0: array([5, 8, -33, 42, 23, 127, -8, -3, -27, 52, 43, 67])
1: array([-21, -58, -4, 8, 63, 26, 49, -36, 78, 20, 44, -14])
2: array([-11, 28, 3, -27, -23, -37, 40, 0, 31, -43, 2, -27])
3: array([36, 98, 92, 13, -113, -45, 65, 16, -59, 16, -6, -18])
4: array([-43, 45, 25, -50, 3, 89, 33, 7, -80, 36, -64, 92])
5: array([41, 19, -10, 25, 20, -39, 10, -4, 43, 14, 23, -33])
6: array([-14, -54, -55, 5, 55, 19, -33, -13, 62, 32, 20, 31])
7: array([29, -7, -27, 1, -42, -25, -3, 19, 13, -50, 0, 3])
8: array([-8, -10, -61, -19, -18, -57, -31, 11, 71, -31, -7, 32])
9: array([9, 13, 2, 13, -2, -10, -40, 9, -35, -52, -17, -63])
10: array([41, -27, 51, -22, 20, -127, 8, 5, -10, -57, 25, -78])
11: array([34, -7, -52, 63, 44, 53, -68, 19, -16, -31, 7, -42])
12: array([-54, 6, -15, -7, -27, 100, 37, -7, 22, 35, -21, 44])
13: array([-17, -52, -41, 14, 65, 19, -30, -11, 59, 36, 20, 36])
14: array([19, 56, -2, 43, -45, -22, -13, -2, 2, 46, 36, 11])
15: array([-2, -41, 11, -2, -6, -16, 27, -16, 36, -11, 16, -29])
16: array([-37, -18, 4, 5, 35, 24, -35, -21, 1, 48, 20, 36])
17: array([38, 79, 52, 8, -95, 36, 12, 30, -118, -32, -25, -24])
18: array([8, -25, -41, 55, 65, 33, -36, -8, 29, 7, 32, -22])
19: array([-18, -18, 39, -65, 56, 15, 65, 6, -33, 2, -36, 32])
20: array([107, 44, 32, 44, -49, 11, 16, 48, -92, -74, -13, -98])
21: array([-25, -20, 52, -59, -15, -39, 76, -17, 16, -23, -28, -21])
22: array([-32, -15, -23, -6, -33, 23, -48, -2, -21, 27, -14, 55])
23: array([-53, -5, -11, -24, 5, 27, 2, -35, 31, 50, 24, 77])
24: array([-21, 86, 40, -19, -112, 50, 47, 20, -81, -7, -32, 2])
25: array([-22, 14, -68, 19, -10, -4, -47, -7, 57, 60, -22, 85])
26: array([13, 15, -2, 10, -1, -14, -39, 14, -48, -49, -36, -60])
27: array([-18, 80, 45, -18, -122, 43, 37, 18, -81, -4, -35, 0])
28: array([-11, -12, -18, -6, 21, 6, -43, 2, -23, -11, -19, -15])
29: array([42, 71, 52, -10, -53, -17, 127, 10, 21, 3, -16, -29])
30: array([-11, 12, 55, -16, 45, 84, 41, 5, -71, 37, -33, 39])
31: array([11, 70, 5, 24, -46, -14, 24, 12, 1, 20, -22, -33])
32: array([-9, 20, -16, -2, -60, 23, -48, 24, -44, 5, -21, 34])
33: array([29, -24, -24, 48, 77, 67, -6, 6, -15, -23, 29, -47])
34: array([38, 11, 40, -25, -32, -38, 62, 31, -13, -57, -42, -62])
35: array([-57, -2, -37, -14, -52, 11, -39, -16, 45, 15, 4, 66])
36: array([40, 72, 58, 18, -95, 31, 23, 35, -114, -33, -13, -27])
37: array([-19, 61, 98, 10, 18, 99, 59, -9, -118, 54, 16, 6])
38: array([-25, -52, -48, 7, 58, 11, -30, -19, 69, 34, 24, 43])
39: array([-12, -9, 37, -3, 0, 15, 37, -12, -18, 7, 24, -8])
40: array([-24, -49, -57, 8, 16, 3, -66, -17, 43, 25, 44, 75])
41: array([1, 26, 65, -61, 13, -25, 41, 6, -76, -19, -58, -3])
42: array([-30, -41, -62, 14, 9, 18, -76, -13, 36, 31, 40, 83])
43: array([-10, -20, 37, -64, 48, 21, 64, -5, -31, 3, -38, 25])
44: array([104, -16, -63, 39, 3, -38, -11, 33, 47, -96, -7, -67])
45: array([-91, 45, 59, -37, -5, 73, 13, -17, -76, 46, -16, 30])
46: array([-64, -39, -7, -43, 13, 13, 21, -19, 44, 42, -10, 68])
47: array([42, 29, 21, 32, 19, -71, -3, -2, 1, 14, 20, -45])
48: array([-56, -54, 2, -31, 26, 13, 40, -33, 67, 45, 43, 41])
49: array([-46, 17, 4, -14, -29, 44, -19, 1, -43, 37, -2, 49])
50: array([-57, 2, -38, -11, -55, 15, -36, -8, 41, 19, 12, 60])
51: array([42, 15, -33, 50, -51, -34, -32, 11, 32, 19, 8, 11])
52: array([-26, -23, 11, 22, 36, 78, 25, -29, 1, 48, 56, 23])

array([87, 28, 5, 27, -81, -39, -2, 35, -35, -102, -22, -70]) 20 34
array([-23, -49, -13, -2, 59, 29, 41, -32, 74, 14, 39, -20]) 1 48
array([26, -20, -32, -17, 64, 6, -25, 16, -13, -21, -31, 37]) 28 13
array([-8, 28, -8, 6, -10, -13, 35, -11, 39, 67, 1, 58]) 23 14
array([-2, -14, 8, -40, -22, -89, 14, 7, 35, -53, -26, -53]) 2 34
array([10, -39, 11, -11, 22, 0, 75, -17, 54, -16, -3, -27]) 15 1
array([-9, -40, 2, -31, 7, -36, 21, -13, 42, -14, 13, 2]) 15 2
array([-6, -17, 37, -10, 0, 11, 32, -17, -9, 9, 23, -17]) 39 15
array([-55, 6, -18, -11, -28, 90, 30, -4, 31, 39, -32, 51]) 12 23
array([-4, 7, 39, -57, 22, -18, 17, 26, -62, -15, -73, 13]) 41 19
array([-36, -29, 27, -64, -40, -87, 0, -5, -7, -11, -29, 6]) 21 2
array([21, -46, -27, 47, 39, 35, -44, -11, 15, 1, 52, -18]) 18 33
array([34, 12, -5, 29, 25, -43, 15, 1, 45, 20, 22, -42]) 5 47
array([18, 14, 31, 33, 27, 43, 4, -7, -47, 23, 48, -11]) 39 52
array([80, 42, 38, 35, -39, -18, 8, 37, -73, -60, -2, -84]) 20 26
array([23, 4, 24, 21, 15, 54, -1, 0, -66, 14, 31, 1]) 39 52
array([-8, -12, -53, -19, -29, -55, -31, 17, 60, -29, -21, 38]) 8 7
array([-3, -10, 1, -30, -20, -91, 5, 8, 35, -53, -20, -63]) 2 10
array([27, 29, -26, 18, -43, 3, -23, 23, -2, -44, -13, 4]) 7 32
array([40, 15, -33, 48, -49, -29, -21, 17, 43, 23, 1, 14]) 51 14
array([-1, -13, -12, 11, 32, -12, -41, -12, 16, 7, 28, 33]) 16 28
array([24, 26, 55, -46, 5, 22, 60, 31, -97, -38, -83, -25]) 41 34
array([-3, -36, -7, 14, 34, 26, -31, -19, 9, 27, 41, 21]) 16 13
array([-75, -24, -23, -73, 3, 25, -9, -1, 12, 29, -88, 85]) 46 22
array([-12, -17, -63, -22, -26, -65, -49, 3, 61, -27, -17, 45]) 8 7
array([35, -8, -47, 61, 49, 38, -76, 16, -17, -39, 3, -53]) 11 33
array([-65, -29, 16, -30, 18, 13, 20, -28, 50, 44, 1, 55]) 46 23
array([40, -34, 44, -20, 17, -121, 3, 5, -12, -61, 17, -76]) 10 47
array([-14, -51, -14, 1, 60, 25, 39, -28, 72, 18, 51, -27]) 1 48
array([9, -27, -43, 57, 65, 43, -41, -2, 27, 10, 34, -16]) 18 33
array([25, 34, -33, 13, -45, 10, -22, 26, 3, -50, -17, 9]) 7 32
array([4, 28, 35, -19, 53, 47, 0, -3, -79, 15, -18, 53]) 30 49
array([-21, 15, 13, -18, -13, -8, 10, -14, 9, 0, 6, 31]) 39 2
array([13, -23, 12, 3, 28, -21, 1, -1, 0, -17, 22, -35]) 15 39
array([115, 49, 28, 36, -53, 5, 29, 53, -104, -75, -16, -100]) 20 36
array([-20, -47, -14, -28, 15, -30, 17, -14, 49, -13, 25, 9]) 15 48
array([-19, -10, -7, -14, 27, 17, -38, 7, -30, -17, -18, -20]) 28 9
array([-19, -21, -28, -9, -24, -10, -71, 4, -21, 17, -21, 32]) 22 32
array([-15, 12, 43, -19, 31, 83, 35, -4, -70, 27, -42, 40]) 30 4
array([45, -32, 52, -19, 19, -119, 9, 8, -4, -52, 24, -82]) 10 47
array([38, 33, 37, 36, 16, -66, -5, -6, -3, 10, 30, -44]) 47 5
array([-10, -50, -30, -29, 22, -70, -68, 3, 31, -8, -19, 25]) 8 28
array([18, 10, 47, -30, 15, 9, 29, 19, -73, -17, -54, -11]) 41 43
array([-47, 41, 25, -48, -5, 88, 27, 10, -87, 43, -70, 85]) 4 45
array([-6, 27, -7, -2, -11, -11, 41, -14, 51, 58, 7, 55]) 23 46
array([-60, 7, -16, -9, -41, 88, 41, -11, 24, 37, -25, 48]) 12 49
array([-36, 25, 20, 11, -1, 75, -4, -8, -43, 36, 3, 14]) 49 45
array([-37, 17, 9, -10, -34, 45, -27, -1, -52, 39, -11, 55]) 49 22
array([9, 53, 58, -59, -70, -30, 34, 41, -102, -46, -113, -10]) 41 17
array([-36, -4, -19, -1, -39, 31, -46, -4, -22, 25, -11, 53]) 22 49
array([-16, 20, 57, -68, -109, -114, 40, 17, -19, -62, -60, -59]) 34 21
array([-4, -15, 12, -25, -10, -90, 17, 5, 40, -59, -21, -52]) 2 10
array([35, 64, 40, -6, -57, -8, 127, 16, 9, 6, -19, -23]) 29 31
array([-22, 31, 25, 44, 0, 27, 45, -32, 14, 83, 53, 20]) 52 39
array([-43, -12, -35, 6, 11, 45, -32, -6, 0, 5, -27, -12]) 28 22
array([13, 55, -37, 45, -7, 25, -8, -1, 25, 16, 20, 7]) 14 51
